Look-ups in named tables: a row name and a column name give one cell, copied from the table.

bifin:
fields: vik, lam, rogeku, lemirad, miped, gusik, tid, pav, kav
gufo: [5.78, 2.39, 2.24, 2.91, 2.82, 5.40, 5.94, 5.78, 4.68]
fot: [5.42, 2.33, 2.53, 2.91, 2.50, 5.48, 5.71, 5.76, 4.50]
lafonod: [3.67, 5.78, 4.94, 4.34, 6.16, 1.80, 2.33, 2.84, 4.37]
nesok: [5.21, 2.38, 2.64, 3.05, 2.36, 5.88, 5.88, 5.73, 4.29]
lezafo: [5.73, 1.86, 2.50, 2.23, 3.44, 4.98, 5.86, 6.15, 5.59]
bufadas: [6.19, 4.30, 2.38, 1.76, 7.19, 1.24, 4.12, 4.40, 7.08]
vegofu: [6.09, 4.16, 1.95, 1.58, 7.02, 1.13, 4.21, 4.73, 7.12]
kipo: [5.66, 1.96, 2.31, 2.67, 2.82, 5.26, 6.01, 6.09, 4.90]
pagovaf: [4.80, 2.03, 3.40, 2.65, 2.56, 5.48, 5.46, 6.06, 4.70]
tobamir: [2.63, 5.83, 5.74, 5.29, 4.90, 2.69, 2.16, 2.40, 3.26]
sakiv: [0.55, 5.42, 7.23, 7.69, 1.64, 5.90, 2.57, 1.60, 0.06]
rati: [2.79, 5.66, 5.56, 5.11, 5.50, 2.41, 2.17, 2.76, 3.65]
fekepap: [2.82, 6.08, 5.72, 5.33, 5.76, 2.11, 1.77, 2.21, 3.37]

What is the pav of gufo in bifin? 5.78
What is the lemirad of nesok in bifin? 3.05
What is the lam of sakiv in bifin? 5.42
What is the rogeku of gufo in bifin? 2.24
What is the vik of nesok in bifin? 5.21
What is the kav of lezafo in bifin? 5.59
What is the kav of fekepap in bifin? 3.37
What is the kav of vegofu in bifin? 7.12
What is the lemirad of gufo in bifin? 2.91
What is the kav of nesok in bifin? 4.29
What is the miped of bufadas in bifin? 7.19
Row with the largest vik: bufadas

duza =
|  | rozilev | vem | tapeteb |
|---|---|---|---|
| naza | -60.2 | 64.1 | 49.9 |
| pup | -71.0 | 72.8 | 54.7 |
| febi | -80.2 | 84.2 | 63.7 |
| gom | 3.6 | -32.5 | -28.3 |

What is the rozilev of febi in duza? -80.2
What is the tapeteb of febi in duza? 63.7
What is the vem of febi in duza? 84.2
What is the vem of naza in duza? 64.1
What is the tapeteb of pup in duza? 54.7
What is the tapeteb of gom in duza? -28.3
What is the vem of pup in duza? 72.8
What is the vem of gom in duza? -32.5
What is the rozilev of pup in duza? -71.0
What is the rozilev of naza in duza? -60.2
What is the rozilev of gom in duza? 3.6
What is the tapeteb of naza in duza? 49.9
Which row has the largest rozilev? gom

Table gasu
	rosi	tave
boz	-2.34	4.35
nokib	5.01	-0.66
pepakep	3.13	-1.30
gubidu	-4.15	-0.66
gama	-3.42	-8.59
peposi	1.98	-3.97
tur	-6.40	3.05
pif	3.59	-5.31
kam	-3.87	1.60
tuga	0.49	-9.10

What is the rosi of nokib in gasu? 5.01
What is the rosi of gubidu in gasu? -4.15
What is the rosi of boz in gasu? -2.34
What is the rosi of peposi in gasu? 1.98
What is the rosi of pif in gasu? 3.59
What is the rosi of tur in gasu? -6.40
What is the tave of gubidu in gasu? -0.66
What is the tave of tuga in gasu? -9.10
What is the tave of tur in gasu? 3.05
What is the tave of peposi in gasu? -3.97
What is the tave of nokib in gasu? -0.66
What is the tave of gama in gasu? -8.59
What is the tave of boz in gasu? 4.35
What is the rosi of tuga in gasu? 0.49
What is the rosi of gama in gasu? -3.42
What is the rosi of kam in gasu? -3.87
What is the rosi of pepakep in gasu? 3.13
What is the tave of pepakep in gasu? -1.30
Row with the largest tave: boz

tis =
|  | bopozit | pav | zafoluf | fepizu | gilasab | malokaz | ziside | paf | leda | vav |
|---|---|---|---|---|---|---|---|---|---|---|
| vamurel | 118 | 85 | 174 | 222 | 192 | 118 | 155 | 170 | 85 | 64 |
| kagug | 107 | 84 | 177 | 216 | 187 | 114 | 161 | 171 | 96 | 63 |
| vorega | 74 | 87 | 201 | 185 | 189 | 112 | 134 | 146 | 101 | 78 |
| vafo | 107 | 88 | 176 | 223 | 194 | 109 | 170 | 179 | 95 | 64 |
| tono | 63 | 103 | 205 | 171 | 181 | 131 | 105 | 116 | 118 | 92 |
| pidoge | 61 | 190 | 88 | 215 | 119 | 15 | 232 | 234 | 205 | 99 |
| ven | 58 | 182 | 93 | 202 | 123 | 24 | 229 | 222 | 204 | 97 |
| vob | 109 | 87 | 179 | 204 | 184 | 126 | 144 | 160 | 93 | 74 |
| tosuv | 74 | 100 | 192 | 189 | 177 | 119 | 138 | 154 | 115 | 79 |
| tegob | 76 | 100 | 201 | 164 | 177 | 130 | 110 | 119 | 119 | 95 |
| dup | 4 | 223 | 74 | 166 | 97 | 4 | 229 | 228 | 239 | 147 |

ziside of vamurel = 155
pav of tono = 103
vav of vorega = 78
bopozit of dup = 4
gilasab of vamurel = 192
paf of dup = 228
fepizu of tegob = 164
leda of pidoge = 205
Which row has the largest malokaz? tono

Table tenaki
columns: ditab, mirovi, dekata, varet, mup, beg, rusok, res, ruti, vepi
sov: [486, -341, 191, -386, 391, -381, -176, 467, 120, -743]
buzad: [-342, 33, -159, -226, -490, -629, -618, -372, -280, -187]
bokevu: [-478, -329, -212, -302, -301, -262, -186, -224, -284, -336]
dogas: [-150, -382, -408, -189, -411, -300, -384, -272, -441, -372]
dotef: [395, -325, 120, -206, 294, -371, -187, 368, 77, -674]
sev: [-252, -304, -639, -410, -448, 21, -803, -710, -849, -432]
rubuto: [-270, -430, 6, -208, -430, -230, -356, -183, -280, -268]
gamitub: [-556, -516, -420, -386, -450, -340, 614, -591, -6, 276]
teg: [-261, -331, -713, -355, -484, 86, -912, -803, -957, -451]
koz: [-284, -365, -166, -295, -359, -269, -319, -248, -287, -284]
dul: [-365, 201, -95, -250, -580, -794, -764, -417, -286, -127]
pep: [-305, -256, -284, -259, -319, -327, -323, -306, -291, -276]
fureke: [-756, -376, -83, -318, -284, -211, -20, -97, -259, -387]

mup of dogas = -411
varet of buzad = -226
rusok of sev = -803
mirovi of sev = -304
ditab of bokevu = -478
vepi of fureke = -387
beg of dul = -794
ditab of rubuto = -270
res of teg = -803
ditab of dul = -365
ruti of gamitub = -6
mirovi of fureke = -376
res of sov = 467
Row with the largest ruti: sov

Table lon
,dopilud,lazo
sed,76,62
tir,228,34
nutulev,122,50

lazo of tir: 34
dopilud of tir: 228
lazo of nutulev: 50
dopilud of nutulev: 122
lazo of sed: 62
dopilud of sed: 76

zumesip:
	dezozef	did	gof	meni	zirib	zol	pakagi
pezan	28	45	46	64	74	61	53
sas	61	61	76	35	70	78	49
mineru	18	56	52	53	72	74	55
gar	71	50	32	39	74	63	49
tob	77	64	66	44	66	61	45
ful	52	47	47	55	67	63	56
viner	98	60	73	60	69	61	68
bup	52	65	67	78	38	55	77
sifefa	50	66	70	60	42	67	71
nirun	83	72	61	58	59	69	82
pov	57	83	54	54	65	65	63
fima	72	64	66	67	63	47	50
zudem	69	64	54	74	70	35	40

What is the did of viner in zumesip?
60
What is the dezozef of pov in zumesip?
57
What is the gof of pezan in zumesip?
46
What is the zol of gar in zumesip?
63
What is the did of tob in zumesip?
64
What is the zol of pezan in zumesip?
61
What is the meni of tob in zumesip?
44
What is the dezozef of gar in zumesip?
71
What is the pakagi of viner in zumesip?
68
What is the zol of bup in zumesip?
55
What is the meni of pov in zumesip?
54
What is the gof of bup in zumesip?
67
What is the zol of ful in zumesip?
63
What is the dezozef of tob in zumesip?
77
What is the did of fima in zumesip?
64

bonofuf =
,keponez,bom,getidiz
nif,0.44,0.56,0.61
kegid,0.23,0.78,0.66
tuva,0.76,0.46,0.63
gub,0.60,0.46,0.41
meladav,0.31,0.53,0.54
pizepu,0.58,0.34,0.21
lasikub,0.58,0.49,0.43

nif, keponez => 0.44
tuva, bom => 0.46
nif, getidiz => 0.61
lasikub, keponez => 0.58
meladav, getidiz => 0.54
lasikub, getidiz => 0.43
kegid, getidiz => 0.66
gub, getidiz => 0.41
gub, bom => 0.46
pizepu, bom => 0.34

Table mufarov
	mufopal	kanumuz
ponen	60	77
lagil	50	40
dofofel	46	42
kudi	53	58
lovedek	50	39
pezosa	48	84
met	60	79
vamuv	60	79
ziv	50	35
sozovu	48	47
bodoned	51	5
fov	50	51
kofate	59	73

kofate, mufopal => 59
lovedek, kanumuz => 39
kudi, kanumuz => 58
met, kanumuz => 79
bodoned, mufopal => 51
pezosa, kanumuz => 84
fov, kanumuz => 51
Row with the largest kanumuz: pezosa

git =
cols = zif, kurivot, vami
mosa: [135, 123, 89]
tefan: [183, 194, 191]
reb: [148, 109, 85]
gak: [132, 191, 117]
tinad: [63, 118, 151]
fubanu: [102, 126, 118]
tezog: [139, 141, 114]
nolese: [115, 191, 226]
gikigub: [116, 147, 143]
vupaza: [146, 132, 155]

zif of reb is 148
kurivot of gikigub is 147
vami of fubanu is 118
zif of tefan is 183
kurivot of fubanu is 126
kurivot of mosa is 123
kurivot of vupaza is 132
vami of tefan is 191
kurivot of tezog is 141
zif of gak is 132
zif of mosa is 135
vami of vupaza is 155
vami of tinad is 151
vami of gak is 117
vami of tezog is 114
kurivot of reb is 109
vami of nolese is 226
kurivot of tefan is 194
zif of nolese is 115
Which row has the largest zif? tefan

